128 stands for zero in the data rows.
What is the hidden score of each row? Scores go from 0 to 40, and 20 is about the middle. The score is a weighted sum of the row's numbers plus the product of two more (or one squared), each taken from its middle value.
[ 82 162  66 133 131 140  91 164 101 128  93 115 102 145  79 161  96 128
 108 169 123 135  68 140 100 141  85 147 118 126  85 173]: 11
[ 56 133 109 175  89 136  78 141 107 118  78 176 110 106 110 136 137 115
  44 160 104 109 107 157 123 126  92 142 143 114 116 179]: 5
[131  90 151  83 186 135 149 153 121 134 170 140 160 140 166 154 128 125
 179 138 171 148 166 139 114  92 178 135 102 151 162  86]: 33
[171  69 142 114 127  95 151 125 139 113 157 112 140 107 183 140 112  76
 168 123 130  95 176 139 157  89 176 139 150  89 172 104]: 18
[138 140  99 162  85  91 121 131 121 103  90 183  98 141  89 155 140  77
  76 154  87 102 115 166 110 120 129 160 102 108  71 177]: 14
[116 160  71 133 103 143 101 107 146 149  55 128 112 155  96 137 126 144
  90 163 158 155  85 135  99 157  82 136 129 132  68 144]: 25
[162  95 149 141 139 101 174 145 129  90 171 115 176  93 163 144  83 100
 157 157 117 104 163 172  98  86 147 150 123  98 170 159]: 18
[119 104 177  90 125 138 161 143 149 121 178 115 137 148 176 134 116 155
 145 146 124 121 165 131 102 118 195 112 107 150 183 111]: 26
[184  80 154 140 117  77 177 141 124 105 156 141 138  85 188 139 125 103
 169 139  97 103 163 130 135 116 174 159 131 133 164 130]: 19
[161  73 153 120 162  95 135 142 185  96 194 134 124 106 143 126 135  85
 137 138 112  97 117 125 187  69 136 142 136  89 160 141]: 20
[121 113 133 199 116 138 128 141 105 151 140 200  90 109 108 180 125 159
  50 139 108 121  95 166 109 155 106 141  74 135 111 126]: 28
[ 94 159  80 129 106 158  96 198 114 134  89 113 111 134  81 137 115 134
  72 171 137 136  93 142  99 144  90 149 117 129  69 137]: 10
[137 140 153  88 165 155 167 134 109 143 170 115 134 144 169 125 153 141
 203 108 148 114 173 107 122 124 162 133 123 161 186 114]: 20
[213 108  58 164 120 105 108 133 145 148  96 127  51 118 102 118 103  95
 136  83 133 117  89 126 116 159 164 103 115 121 136 159]: 24
[148 112  84  96  75  87 111 103 137 103 128 121 113 132 121 148 125 142
 119  92 106 143 129 154  86 159 142 214 158 108 103  64]: 36
[189 119 171 122 160 147 170 107 133 156 185 184  74 133 164 147  94 148
 152 159  93 143  88 150 104 134 140 136 158 134 114 136]: 28
[150 131 162  75 152 148 170 160 116 136 150 123 137 145 170 139 170 139
 176 121 138 139 177 128 128 132 197 144 155 150 170 102]: 20
[131 103  93  69 170  74  91 118  99 113 149  63 170  97 129  94 121 105
 154  83 153 118 106 115 120  71 101 108 192 104  89 156]: 17
[153 120  80 178  86 140 106 117  73 116  91 150 151 148  80 123 153 116
 124  88 149 119 155 121 115 137 100  98 144 151  53  68]: 17
[166 129  97 143 108 103  90  75 134 163  90 102 169 136 104 119 151 112
 131 106 154 139 132  72  93 144 104 157 133 137  37 121]: 24
[123 147  81 153  61 152 107  74 118 151  85 168 108 146 103 117  99 151
  82 106 107 124  80 125 123 158  64  97 144 153  87 117]: 25
[ 96 179  96 151 128 162 121  77 128 169 104 141  97 143  76  86 139 157
  82 119 112 169 108 144 104 175  90 109 130 140 108 131]: 24
[169 154 139 144 121 138  95  62 141 134 133 157  86 160 108  99 120 106
 130  83 118 146 104 129  84 174  97 140 131 168  60 131]: 20
[153 171 178 114 119 149 158 114 133 167 171 115 147 150 183 116 138 178
 141 122 118 160 154  95 132 137 171 111 154 136 144 122]: 14
[173 102 167 136 175  84 175 116 166 117 156 155 127  89 187 145 140  98
 152 137 160 105 181 122 116 110 173 110 127 111 179 126]: 31
[ 97  78 122 163  81  59 127 158 194 102  98 180  54  97 134 103 109 153
 135 152 124 147 150 133  98 162 115  95 125 123 138 154]: 37
[145 163 141  91 159 179 132 112 129 150 170 104 123 168 180 113 122 156
 138 133 160 170 149 125 142 167 169  99 136 169 149 105]: 9
[142 120 159 104 146  75 171 162 149 100 162 121 148  75 150 179 118  78
 146 132 149 104 139 130 156  72 138 151 119  90 119 153]: 32
[168 133  96 129  84 117  79 118 147 142  81  94 185 142 101  93  95 126
 147  66 157 173 141  97 122 135 155 128 130 127 115  93]: 25
[ 97 168 142 112 127 163 143 169  98 178 133 100 120 171  99 143  94 191
 128 137 124 151 152 116 107 159 140 127 125 156 127 153]: 27
[101 162  97 180 112 149  82 105 121 153  83 138  77 158  79  82 137 157
 108 125 102 145  82 125 112 152 109 128 118 145 106 103]: 22
[128 170 109 178  83 139 102 113 123 154  79 156  90 139  94 103 154 151
  88 100 139 155  86  96 101 147  87 107 130 159  75 120]: 16
[107 146 105 162 112 188  73 103 157 141  67 132  90 128  88 125 150 159
 104 161 140 139  94 157 142 143  77 133 125 157 135 140]: 11
[104 164 104 135  79 148 104 100 117 159  95 147  81 157  82  93 136 177
  98 121 105 167  92 123 124 153  79  97 129 157 117 104]: 28
[158 163 106 135 124 152  87  84 155 175  88 102 139 162 109  92 129 165
  92 101 144 184 119 106 146 131 101  98 163 166 112 105]: 20
[107 169 121 145 162 183 102  92 153 178 109 100 164 157 132  98 152 161
 165 103 137 151 155  72 139 149 126 124 146 163 117 103]: 22
[149 167  77 111 116 172 104 118 159 181 117 104 151 133 128  74 135 127
 123 104 152 172 117 106 150 154 128  84 184 150 125  60]: 14
[106 146 168 107 168 160 164 108  82 155 166 122 125 164 121 128  97 157
 149  93 109 152 117 135 119 167 158 116  78 142 141 142]: 26
[159  77 150 138 147  96 171 132 108 101 175 148 145 120 205 115 115 107
 174 145 126 101 184 145 134  90 167 138 135  99 168 157]: 17
[117 105 111  86 166  94 120 132 140 109 146  79 170  73 129 101 175  93
 165  94 175  93 143  66 178 107 136  86 147  91 134  92]: 17
[135 141 138 114 138 121 130  65 142 107 133 114  81 152 180 155 110 136
 100 132 100 164 141 141 124 189 134 134  54 172 130  94]: 29
[111  87 158 155 137  90 155 111 148  96 168 185 141  83 147 124 139  76
 127 163 107  75 145 152 144  98 153 156 144  83 133 144]: 19
[172 140 159 103 168 146 144  84 128 154 134  83 146 167 165  95 173 154
 169 106 143 158 163  83 162 153 159  85 157 138 148  97]: 20
[185 172 116 117 120 172 122 118 171 166  97  93 122 157 126  85 152 171
 133  93 151 155 156 117 168 180 143 111 162 133 125  95]: 22
[ 84 154  94  92 129 119  80 161  93 131 108 121 128 156  72 129 111 161
  80 154  82 121  91 130  88 141 110 171  93 132 110 168]: 24
[145 121 125 143  73 125  75 145 191 112 131  92  59 132 125 152 159 141
  77 129 133 152 149 157 152 139  48 145 120 113  86 171]: 6
[ 97 162  99 132 111 150  77 123 107 134  61 114 106 142  72 171  92 124
  94 173 112 136 110 159 117 132 115 162 111 125  97 131]: 9
[107 115  98 150 134 120 103 126 118 147 102 175  70 107  81 147  71 112
 129 152  91 103  72 153 115 142  79 171 108 118  87 195]: 26
[128 134 135 106 135  97 141 126  87 129 176 153  73 137 152 152  79 139
 162 108 129 140 116  96 112 136 137 201  83 161 153 115]: 26
[149 149  88 139 137 175 130  71 141 171  95  87 121 164 143  67 130 152
  96  90 144 160 100 108 147 137 136  97 127 175 123  98]: 23
[ 98 190  87 106 131 138  92 150  98 134  89 124 106 140  97 183  80 111
  87 146 120 125  86 156 118 138  75 156 110 118  89 172]: 16
[125 157 179 113 139 138 167 141 122 176 152 131 107 153 144 138  99 146
 163 104 124 162 205 127 126 153 153 114 119 138 165 136]: 25
[ 92  65 133 118 126  99 115 161  62 101 117 170  90 108 112 145  91  80
 142 168 141  80 120 155 121 107 134 162 105 115 105 161]: 15
[143 116 159 119 162 108 149 148 163  93 151 136 177  74 114 124 155  76
 121 141 157 104 157 163 148  72 132 145 154  62 138 119]: 17
[109 153 160 159 134 136 193 174  98 140 178 151 144 134 161 147 138 153
 149 134 115 143 174 152 128 127 170 143 124 130 180 113]: 15
[154 115 180 129 101 113 158 125 158 120 171 116  62 122 151 100  91 117
 167 133 149 150 144 154 109 150 121 139  62 110 159 144]: 15
[124 184 110 117 125 131 139  73 143 141 115  97 123 142 103 114 122 172
 172 105 121 131 152 144  77 182 144 160 121 169 137 105]: 29
[159  71 139 125 151  88 156 134 155  86 171 141 144  80 175 128 134 108
 174 138 126  63 160 110 129 121 138 139 152  94 194 128]: 27
[103 114 109 193  95  96  70 143 123 132  84 165 113 116 119 123 133 119
  99 150 102 103  97 145 117 147  66 177 123 105  68 184]: 11
[127 163  88 153  67 139 110  76 139 132  85 129 103 134 102 115 130 163
  80 111 107 169  92 102 103 166  80  83 125 166 114 116]: 20
[166  82 146 125 150 101 166 102 115  90 158 104 115 124 192 115 141 100
 176 116 123 130 190 107 159  95 176 152 117 108 160 121]: 17
[164 127 154 102 156 150 165  88 146 151 156 101 157 162 156  89 175 145
 141  82 150 153 160 109 165 162 171 105 155 139 151  84]: 25
[ 73 149 107 107  92 163  73 141 137 135 110 107 147 145  92  97 163 146
  70  85 111 136  81 112 149 103  87  93 113 148  88  98]: 15
[180  86 159 100 149  98 189 148 148  87 181 145 128 105 168 156 155 120
 175 134 155  95 153 130 128 109 149 114  98 110 175 136]: 28
[104 133 166 101 129 154 170 188 112 112 159 131 133 145 195 133  85 131
 164 155 146 129 171 129 110 140 158 158 166 120 171 111]: 15
[188 128 152 107 152 144 142  99 145 158 155 107 150 159 173  93 143 153
 171  92 148 151 163  77 155 153 155  85 156 149 175  88]: 24
[103 144 169 114 120 137 192 139 101 130 141 139 161 169 153 159 106 146
 157 110 107 144 196 141 139 149 162 145 127 137 168 134]: 27
[135 159  94 133  88 149  91  82 166 117  90 170 115 153  84 117 130 137
  66 117 121 101  83 114 100 137  37 121 115 134  97 124]: 27
[155 174  78 124 118 153 101  76 142 156  71 105 171 147 121 107 140 171
 124  75 131 158 131 101 138 145 129  72 142 161 127  90]: 25
[113 165 104 181 121 122 101 137  85  95 109 179 113  94  79 136 115 139
 121 155  70 122 112 190 134 113  78 141 103 117  70 181]: 7
[115 155 131 131 132 148 145  76 175 159 162 146 140 153 142 142 142 177
 170 124 159 135 144  88 146 180 140 132 154 184 157 121]: 27
[157 165 100 127 116 155 120  89 152 145  90  78 118 158 127 132 129 150
 128  63 140 152 144  98 163 172 114  81 164 166 121  62]: 23
[109 177  67 134  65 143  90  88 148 162 101 141  96 122 101 128 136 146
  95 141 105 131 100 133 111 158  93 137 122 141  61 114]: 15
[ 87 134 182 130 124 138 147 171 138 133 184 143 130 123 144 118 105 167
 145 139 127 136 166 131 123 127 210  91 113 119 146 112]: 19
[172 140 139  92 154 152 147  89 162 136 152 109 154 153 169 111 173 156
 156  83 167 166 173  79 174 143 148  84 146 142 176 106]: 23
[ 82 137  90 132  80 139  91 149  99 142  82 149 131 134  83 166  83 109
  96 171 110 129  96 160  81 125  84 148  87 114 100 165]: 15
[128 175  94 116  85 161 115  90 184 157 113 100 137 120 119  90 145 159
 126  72 138 168 124 110 135 142 134  94 144 181 142  89]: 21
[118  99 183 154 139  87 181 147 124  95 136 114 136 102 139 116 156  87
 143 150 141  74 151 134 142  81 150 132 130  90 126 113]: 17
[158 152 139  85 136 163 154  98 140 181 170  73 167 156 168  99 161 144
 176 118 132 144 144 102 163 147 142  64 172 129 145  99]: 17
[116  83 109 136 108  90 106 191  93 123 113 193  86 101  87 142  95 116
 106 167 112 102 110 192  99  96  84 152 111  98 105 163]: 23
[181 181 111  94 124 149 104 124 104 173  94 152 133 172 129 133 126 163
 104  63  99 138 112  77  85 145 111 149 121 151 141 174]: 27
[ 96 144  84 116  97 152  95  94 165 139  75 111 102 139 112  90 155 118
  74 127  90 167 105 125 149 130  72 118 148 179  91 110]: 21
[132  89  99  86 139  87  75 150 155  85  96 115 193 110  95 135 135  94
 103 103 163  82 108 135 152  82 105 104 169  75 101 123]: 25
[119 155  96 146  77 161 100  91  91 159 121 106 120 160 106 135 136 207
 166 143 133 149 109 105 107 169 129 117 146 153 125 147]: 13
[159 140 147  94 163 157 157  83 158 161 141  94 146 148 160  70 151 155
 173  84 157 146 151 128 161 144 153  98 171 147 175  96]: 27
[130  82 165 134 143  73 145 112 129  90 142 139 131 103 156 118 155  89
 130 190 158  80 144 109 161  67 117 129 146  81 155 113]: 18
[146 167  94 177 122 154  88  73 119 171 102 118 105 150 110 113 134 140
  81 112 107 165  86 110 128 168  76 119  96 137  88 106]: 12
[ 96 150 107 139 103 145  99 181 112 122  87 118 119 140  75 173 108 131
  92 157 118 161  71 119 104 115  99 170  81 114 105 163]: 15
[ 66 120 116 205 112  94 125 129 116  97  91 158 104 106  82 162 105 113
  87 156  94 107  89 161  96 107  92 142  91 117 101 120]: 23
[103  74 150  98 133  93 164 149 156 104 153 141 145  84 159 130 155  75
 115 121 146  86 132 159  83  66 127 112 134  69 149 154]: 32
[165 140 157 130 175 154 163  95 141 159 155  88 168 141 160 103 157 153
 152  99 157 154 143 107 153 185 149 103 151 147 155  84]: 21
[156 160 153  79 147 149 143 109 140 160 151 112 163 156 157 102 142 159
 153 103 162 127 186  64 160 157 147  80 156 141 158  86]: 28
[109  86  91 133 196  76 109 136 134  67 107  96 142 111  92 103 132 100
 104 126 174  89 120 124 145  70 111  93 166  72 108 129]: 25
[156  69 152 149 151 101 167 138 114  91 144 177 141  58 141 155 126 105
 164 153 123  91 157 128 165  83  99 151 161  92 114 106]: 27
[ 96 121  99 165 119 108  89 188  89 127  86 136 120 160 122 165 104 137
  94 148  83 105 122 176  77 128  66 160  83 134  93 165]: 18
[ 96 150 151  94 111 136 135 172 106 168 159 129 108 162 163 142  83 143
 170 144 134 190 151 141 127 156 171 116 149 151 163 132]: 11
[156  87 141 133 152  91 145 142 127  87 174 125 143  99 171 135 151 112
 176 132 115  92 168 143 168  89 185 164 141 118 186 132]: 13
[150 123 181 103 111 136 158 162 159 146 148 149 125 124 174 121 122 162
 163 141 169 150 165 116 153 114 192 110 139 157 161 101]: 21
[162 126 132 194  80 112 152 132 153 119 109  71  92 146 150 170 161 119
 100 188  78 110  66 154  78  99 138 119 126 143 111 113]: 5
[131 141  99 133 110 154 111  97 136 165  80 124 118 178 115  79 152 161
 118  80 133 167 149  88 140 161 101  53 136 165  97  96]: 33
[125 150 169 134 117 149 162 100  99 171 160 158 130 165 146  63 122 154
 163 115  99 151 157 116 122 173 136 111 144 156 161 124]: 34
[153  81 171 125 145  79 169 133 124  96 169 161 140  87 151 144 153  86
 151 145 159  95 147 167 125  87 111 125 149  86 176 153]: 18
[165 159 155  85 130 158 140 116 149 175 158 104 137 149 152 114 146 153
 176  99 136 151 174 106 162 166 161  89 167 155 145  90]: 20
[ 80 102 117 133 131  82 108 171  99  94 125 143 126  87 124 175  96 101
 112 164 103  85  96 167 110  94 129 177  88  76 123 133]: 19
[ 83 145 107 120  86 172 107 142 127 166  84 120 100 132  82 167  87 148
  62 134 102 164  80 142 135 147  95 132 120 119 110 120]: 22
[112 143  97 184  84 146  84  96 144 155 102 147  90 141  99  90 122 152
  83 109 126 154  78 118  97 142  94  80 140 183 127 114]: 18
[172 159 107 123 122 158 118 102 127 148 110  85 151 179 112 106 142 157
 144  86 110 168 157  96 154 181 135 106 184 155 108  80]: 24
[125 157 164 136 136 145 161 129 150 166 169 121 130 155 169 113 122 178
 182 108 152 158 158 129 150 151 156 107 159 169 143 105]: 21
[126 141 171 111  94 200 159 140 101 143 142 144 145 161 115 152  95 154
 164 127 114 155 119 132 121 154 130 137  99 157 140 170]: 17
[112  91 106 110 148  66 127 182  83  88 136 196 113  99 112 158 100  84
 128 186 114  92 133 141 104 100 141 144  94  95 102 158]: 22
[129 102 186 156 154 105 156 128 136 115 162 160 144  78 147 141 133  99
 155 146 149  89 167 110 141  91 149 141 177  84 169 137]: 17
[122 154 134 113 160 126  83 161 162 125 129 164 128 137 129  99 210 182
 140 131 118 174 164  98 132 148 132  97  88 174 138  91]: 21
[159 143 149  98 180 154 139  87 125 159 155  87 161 141 160  98 145 179
 167  91 168 163 168  93 135 154 143  95 142 146 161 106]: 23
[122 151 171 108 134 139 139 117 101 145 150 130 126 153 114 167  79 146
 149 147  96 168 139 130 128 164 145 132  98 193 103 131]: 18
[ 96 155 188 158  77 106 175 139  83 127 121 126 126  94 164 135 118 132
 119 122 101 137 121 119 100 119 168 129 150 127 179 158]: 7
[120  56  65  89 176  98 104 121 126  86 111 104 121  91 125 129 143  78
 109 142 165  80  89 108 157 110  96 142 158  82 123 132]: 23
[ 85 144 135 109  53 138 130 155 104 130  91  98  86 150 129 159 123 166
 116 135  96 169 160 118  84 182 121 122 100 144 121 136]: 17
[125  71 168 120 164  95 116 118 141  90 123 118 172  73 140 131 138  76
 144 145 172  75 127 156 169 102 132 131 161  96 132  94]: 16
[117 130 158 112 104 174 180 172 119 148 149 111 177 173 145 130 103 147
 151  89 134 154 116 121 103 153 148 111 112 165 167 137]: 26
[ 99 135 113 173 109 114 103 132 119 107  81 164  90 115  84 161  94  91
 103 164 132 102  81 173 133 114 118 160  79 109  83 173]: 17
[125 135 149 130 126 148 168 189  90 164 164 106 144 182 160 149 116 154
 155 140 159 138 124 127 132 158 133 129 108 177 163 101]: 12
[168 127 151 196 100 113 156 135 158  74 136 192 146 128 137 141 102 138
 123 137 189 134  74 164 148 160 149 143 182 110 140 106]: 38
[176 105 162 128 127 100 156 141 130  85 166 118 137  98 178 153 133 111
 160 149 113  96 170 134 134  92 165 137  93  80 193 146]: 9
[171 102 139  68 141  93 123 160 125  87 148 141 153  89 188 109 111 114
 162 160 135  88 156 155 124 103 196 127 104 106 179 169]: 11
[ 82 110 103 189  81 129  93 140  93 124  90 146  82 132  97 155 111 119
  75 169  83 112 106 148  95 113  84 137  86 121 118 186]: 11
[136 117  74 168  44 108 138 110 151 146 135 156  91 131 111 116 126 124
 148 106  47 100 106  89  84 142 137 153 138 153 106 168]: 37
[122 114 110 172 110 137 127 147 120 117  97 153  72  95  86 137  87  93
  92 147 109 105  85 176 124 100 106 169  72 109  76 159]: 19
[155 105  90  92 153  66 103 128 105  87 123  85 189  94 151 109 131  84
 124 107 147  99 134 111 166  82 122 107 183  80 150  77]: 11
[119 146 167 137  98 167 143 122 118 165 136 164 125 156 104  89 131 150
 161 120 167 157 124 137  92 166 140 116 143 181 164 127]: 18
[107 146 156 131 158 158 135 172 104 182 172  99 150 161 164 131  95 174
 175 140 151 160 145 123 106 156 125 139 113 149 153 129]: 14
[129  77 119 201  60 136  89 110  89 172 141  99 121 156 138 148 116 187
 111 134 108 144 115 154 101 136 117 128 121 143 148 173]: 9
[ 94 119 171 138 110 141 134  84  70  96 125 146 112 165 130 181 114 119
 101 135 148 160 127 106 112 148 162 129  89 161 155 120]: 17
[135 116  98 129 113 120  93 122 132  98  61 146 107  86  75 145 119  95
 111 139 114  95 130 192 102 102  91 156  95 130  72 172]: 22
[151 173 163 143 131 196 133 137 130 170 139 123 147 166 116 137 123 165
 148 111 108 158 148 126 100 182 137 117 157 150 160 145]: 16
[124 136 134 173  91 133  94  91 154 117  87  74 157 128 101 163 134  90
 137 117 125 161 108 149  92 112  74 118  74 174 132 127]: 17
[181 154 110 125 141 146 131  83 172 142 119  59 114 147 146  94 172 150
 118  78 140 156 157 125 127 177 147  97 163 161 100  70]: 21
[126 133 108 198 105 109  82 111 125 134  80 134 108  96  93 153 118 129
  87 139 101 110 103 171 122 100  77 176  81 123  96 177]: 13
[113 127 108 130  45 153 106  72 150 141  93 104 118 142  87  98 152 137
  73 136 137 140 104 123 136 154 107 139 148 161  75  99]: 18
[127 154 163 100 157 154 159 194 117 152 150 125 132 191 167 108 136 132
 156 125 127 168 170 147  99 145 146 122 130 174 147 139]: 16
[ 75 143  76 134 108 139 106 159  85 129  92 141 111 123  89 172 112 138
  84 147  76  98  87 175  92 117  93 162  96 125  94 161]: 19
[102  89 174 128 169  93 137 142 132  96 154 170 134  91 119 136 155  88
 127 128 140  98 116 134 111  85 109 131 163  38 137 143]: 24
[137 132 154  75 169 131 153  82 154 129 152 119 173 159 184  85 157 155
 158 105 162 157 154 108 134 165 161  69 150 149 146  86]: 29
[126 163  98 132  84 159 107  80 149 174 102 134  91 147  96 105 150 137
 115 133  91 159  64  95  99 153  87 132 119 145  81 107]: 21
[119  74 146 130 137  99 158 133 139  70 171 137 158  91 150 124 149  96
 159 169 127  74 114 138 171  79 136 126 163  74 158 139]: 16
[132  99 142  91 147  47 128 111 152  77 143 132 174  93 132 109 142  69
 114 145 149 106 127  89 177  83 114 108 151  96 176 141]: 15
[174 135 110  83 181 127 108 137 121 125 115  57 137 155 126 112 114 137
  91  99 130 156 157  84 155 131 141 145  93 181 115  70]: 23
[156 144 146 100 145 132 142  85 165 149 162  81 139 165 159  94 169 160
 163 100 158 156 141  97 150 169 151 102 171 152 175  98]: 19
[ 71  85 121 149 134  89 115 172 117 106 147 176 129 109 114 165 113  99
 119 165  88  87 118 170 102  86 144 182 126  93  95 173]: 22
[119 191  85 123 121 165 112  86 159 159 108  97 153 163 127  85 162 141
 112 104 177 165 159 102 169 132 155  96 134 140 140 100]: 10
[142 119 164  94 133 105 163 115 103 131 168 118 117 119 191 131 104 131
 152 150 145 129 141 117 106 160 210 122 123 149 188 136]: 14
[175  84 166 101 109  84 167 145 122 105 171 124 135 104 185 130 116 106
 173 123 156 103 183 155 133 119 167 111 124  95 169 149]: 16
[143 115 165 150 129  85 153 125 147  96 162 116 169  72 145 136 141  71
 149 138 143  73 145 123 141  63 120 139 120 103 148 156]: 7
[102  97 103 112 122 111 105 175 121 112  91 122 107  79  88 177  97 107
 121 171  95  94 139 165  99 100  98 151 103  61 111 178]: 22
[164 148 148  80 154 147 161 126 157 156 156 103 136 140 166  87 136 159
 135  73 183 142 176  96 151 150 153  81 161 135 174  90]: 28
[ 96 190  78 133 115 146 120  94 110 162 123 127 127 133 165 171 157 171
 171 109 155 160 129 129 135 185 127 150 125 160 131 110]: 34
[ 74  99 119 154 108 128 104 166  84 115  94 181 116 103  85 168 109 119
  81 162  91 136  87 152 103 113 118 170 110 105 108 190]: 19
[ 71 151  95 101 100 170 113 149  93 141  99 151  92 122  88 165  93 145
 103 154 143 138  85 128  85 138  85 163 109 142  91 169]: 22
[142 106  76 115 158  75 103 168 152  86 104  82 185  71 104 126 105  81
 126 112 152 102  91 107 128  74  95 101 147  99 104 148]: 25
[119  80 182 175 149 119 169 136 132  80 137 153 173 101 125 124 141 109
 124 149 153  94 111 120 158  81 121 169 115  98 144 125]: 21
[ 97 158 108 168 117 153 111  91 113 168 101 141  86 168  85 105  95 132
  99 127 126 158  67 101 124 162  95 103 137 155  94  95]: 20
[137 101 148  87 155 147 157 188 112 134 184 109 157 156 159 130 108 136
 171 169 139 132 188 133 111 146 151 123  94 148 184 109]: 24
[123 148 101  96 137 124  79 131 129 155 124  68 160  99  89 133  87 135
  57 110 148  91 128 118 138 115 121 167 119 163 126  84]: 18
[129  96 166 130 148  96 157 132 156  89 168 140 130  71 185  99 183  97
 119 146 134  73 150 154 136 103 104 158 121  80 116 137]: 14
[121  87 100 116 152  66  92 134 127  60 130  91 144  87 106 140  98  85
  87 112  95  83 107 135 145  87 117 137 141  91 107  97]: 20
[ 96  92 126 115 146 106 125 159 124  93 139 179 134  93 129 171 114  92
 134 182 110  77 112 191  99  91 132 185  91  90 123 157]: 24
[118  93 155 115 143 101 143  87 146 162 166 156 110 148 141 109 102 144
 127 188 181 130 127 148 132 129 157 214 133 135 143 140]: 26
[113 100 148 116 170  86 122 122 160  58 135  91 129  75 135 158 173  98
 161 129 170  91 112 131 143  84 117 126 171  69 128 157]: 20
[120 152 177 119 131 188 152 121 164 138 136 111 144 157 166 125 139 172
 141  92 146 157 144 105 128 156 167 121 130 161 142 102]: 26
[144 142 147 129  94 166 118 131 146 153 139  87 115 185 109  86 115 171
 106 115 116 177 135 119 116 180 164 105 135 156 108 125]: 21
[ 68 113 114 121 126 107 104 192  99 110 138 164  98 105 125 155 129  93
 104 166 126  98  90 163 100  76  97 164 112  77 109 193]: 10
[105  78 101 100 141  87 123 146 105  78 122 106 137  80 108 137 145  85
 125  97 149  82 112 125 165  54 103  97 165  79  98 110]: 20
[137 140  87 184 144 118 103 129 151 158 146 147  98 173 148 141 146 152
 116 149  87 142 133 167  65 172 125 145  93 194  98 137]: 21
[164 111  83  71 175  99 107 145 113  80 133 116 126 104 129  98 181  65
 157  90 165  88 109 100 165  92 116 120 159  89 134  91]: 12
[ 95 100 104 145 118  90  95 189 114  90 130 176 137  94 108 133 103 107
 101 174 116  87  67 172  98 128 101 153 115  89  78 175]: 16
